[-500  869 -435 -421 -385] ==> -435

[[86 13 77 16 17 19]
 [14 77 23 87 90 83]
 [77 17 79 19 16 21]] ==> 19

[4176 1931 4394 8307 8915 9727] ==> 8307

[[1251 9124 1477 1767 1739 9432]
 [4775 6178 4848 4861 4871 6231]
 [9293 2384 9057 8760 8805 2057]] ==> 8760

[[118  31  26  72]
 [131  16   9  76]
 [ 89 201 200 159]] ==> 201

[920 165 915 245 292 263 955] ==> 292

[92 29 87 20] ==> 29
---
[[ -8   7   1  19 -11  24]
 [ 10  -4 -53  -7  37 -51]] ==> 37, -53

[[ -9 -29   8  -8   1 -39]
 [ 17  27  -6  15   1  38]
 [ 14  28 -18  13  -8  44]] ==> 44, -39

[49 -4 14  4 -1  8 -8] ==> 49, -8

[[-27 -20 -46 -33  25 -16]
 [-25 -17 -45 -24  17 -18]] ==> 25, -46

[[-28  18 -36  22 -45]
 [ 10  27 -12   9   6]] ==> 27, -45

[-29  50 -33  38  27  28 -48] ==> 50, -48

[[ 50 -47  42 -43 -38 -46  47]
 [ 44 -37  31 -39 -35 -36  44]
 [-29  33 -27  39  26  20 -31]] ==> 50, -47
---
[ 46 -34 -42 -47  48  37] ⇒ 46
[  0 -45  -4   1 -49   0  -1] ⇒ 0
[ 56 -57  40 -19  24 -58 -50] ⇒ 56
[-30  40 -37 -23 -34  26  43] ⇒ -30
[ 18  50 -52  25  33] ⇒ 18
[ 48  40  42  43  37 -34] ⇒ 48
[ 53 -38  48  13 -35 -52  -4] ⇒ 53
[ 44  35  42 -24 -22  56 -39] ⇒ 44
[-57 -24 -28  34  25] ⇒ -57
[-35 -31  23  30 -57  -7  11] ⇒ -35
---
[[ 429  232  603 -465  404 -254 -855]
 [-487  102 -260  372  735  701 -277]] Answer: -465

[[3545 8121 6288 6316]
 [6885 2272 4006 3890]
 [5559 1468 4286 5107]] Answer: 6316

[[37 30 45 51 32]
 [18 39  7 89 47]] Answer: 51

[8213 4974 6007 2321 5725 2970 2138] Answer: 2321

[[  89  959 -479  269 -382  550 -473]
 [-110  509 -346  144 -571  519 -295]
 [  58   42 -499  319 -357  453 -371]] Answer: 269

[833 869 148 167 237  13 322] Answer: 167

[[170  83 189 112 154]
 [ 52 138  25 155  78]
 [110 177 131 112 202]] Answer: 112

[[511 533 130 221 603]
 [587 156 323 215 782]
 [162 233 376 379 616]] Answer: 221

[[ 11   4 -21 -29 -15]
 [ 10 -21   0  42  32]] Answer: -29
---
[[  1   5  25   6 -42  35]
 [ 20  -6 -29 -15  57 -54]
 [ 12   9   8  12   1  -6]] Answer: 12

[[ 26  -1 -27   6]
 [ -9  17  47  -2]
 [ 15  42  -2 -18]] Answer: 42

[[ 20  -6  27   2 -11 -47]
 [ 27  -2  34   4  -9 -55]
 [ 22  -5  29   2 -10 -49]] Answer: 2

[[-36 -21 -50  35]
 [-44  42  60 -49]
 [ 56 -11 -37  55]] Answer: -11

[[-35 -46  28  31 -37  37]
 [ 26  33 -17 -25  28 -24]
 [-21 -26  16  21 -23  21]] Answer: 21

[[ 26  29  18 -27]
 [ 18  21  38 -23]
 [-24 -27 -43  29]] Answer: -27

[[-61  -1  -1  16  20  -1]
 [-31  -4  -1 -57 -53  12]
 [ -7  -2   1 -52   2  -2]] Answer: -52

[[ -1  20  -8  -3  -1 -14]
 [  1  61 -31  -2   6  14]
 [  0 -38  11  -1  -4  13]] Answer: -1
---
[226 815 314 124 145 132] Out: 314
[172 260 806 445] Out: 806
[2 8 4 0] Out: 4
[6040 7905 7982 3916 6652 1814 4347] Out: 7982
[354  14 441 823 168 645] Out: 441
[1086 7395 4812 3664 8341 2875 7031] Out: 4812
---
[[ 29 -37  20 -26  46   0 -34]
 [ 20  52  21  -8  -8 -27 -47]
 [-52  34  -9  51  35  32  22]]	-52

[[-15  -8 -57  -7  17]
 [ 22 -26 -35 -40   2]
 [ 14 -12 -16 -19   5]]	14

[[ 43  16  45 -12]
 [-44  30  -7  37]
 [ 29 -20 -39  17]]	29

[[ 17  38  11  -6 -19  -9]
 [-10   4  34 -10 -17 -23]
 [ 18  44   9   0 -17   4]]	18

[[-14  45  -1  -2  28   1]
 [-10  38   0   7  39  -1]
 [-11  35  -1   7  41   1]]	-11

[[ 22 -34 -52  -9]
 [ 16 -34 -45 -10]
 [ 25  30  23  -4]]	25

[[  3 -13  -8  -7]
 [-20   7  15  12]
 [ 42 -49 -56 -48]]	42

[[17 22 14 48 29 19]
 [16 15 23 46 19 19]
 [19 16 18 24 17 17]]	19

[[  7 -39 -47 -12 -13 -20  22]
 [ -7   5  -1  -7   6   6  20]
 [ -4 -11 -22   1  -1  12  10]]	-4

[[-47 -54 -44  44]
 [ 22  39  24 -16]
 [-19 -22 -23  20]]	-19
---
[[-17.4, 13.3, 28.6, -28.0, -91.0, 10.6, 34.3], [-23.4, -34.1, -76.1, 29.4, 130.1, -114.6, -79.6], [-57.6, -59.0, -53.6, -85.0, 70.9, -92.1, -169.5]] --> 28.6
[125.39, 51.14, -1.86, -175.78, 133.06] --> -1.86
[0.02, 0.17, 0.06, -0.12, 0.08] --> 0.06
[[0.019, -0.045, 0.088, 0.179, 0.090], [-0.140, 0.007, 0.089, 0.029, -0.211], [0.072, -0.139, -0.123, 0.133, -0.105]] --> 0.088
[[0.022, 0.073, -0.034, -0.161], [0.013, 0.076, -0.036, -0.157], [-0.175, 0.138, 0.088, 0.022]] --> -0.034
[57.389, 157.021, -124.856, 33.277, -97.142, 168.336, -68.373] --> -124.856
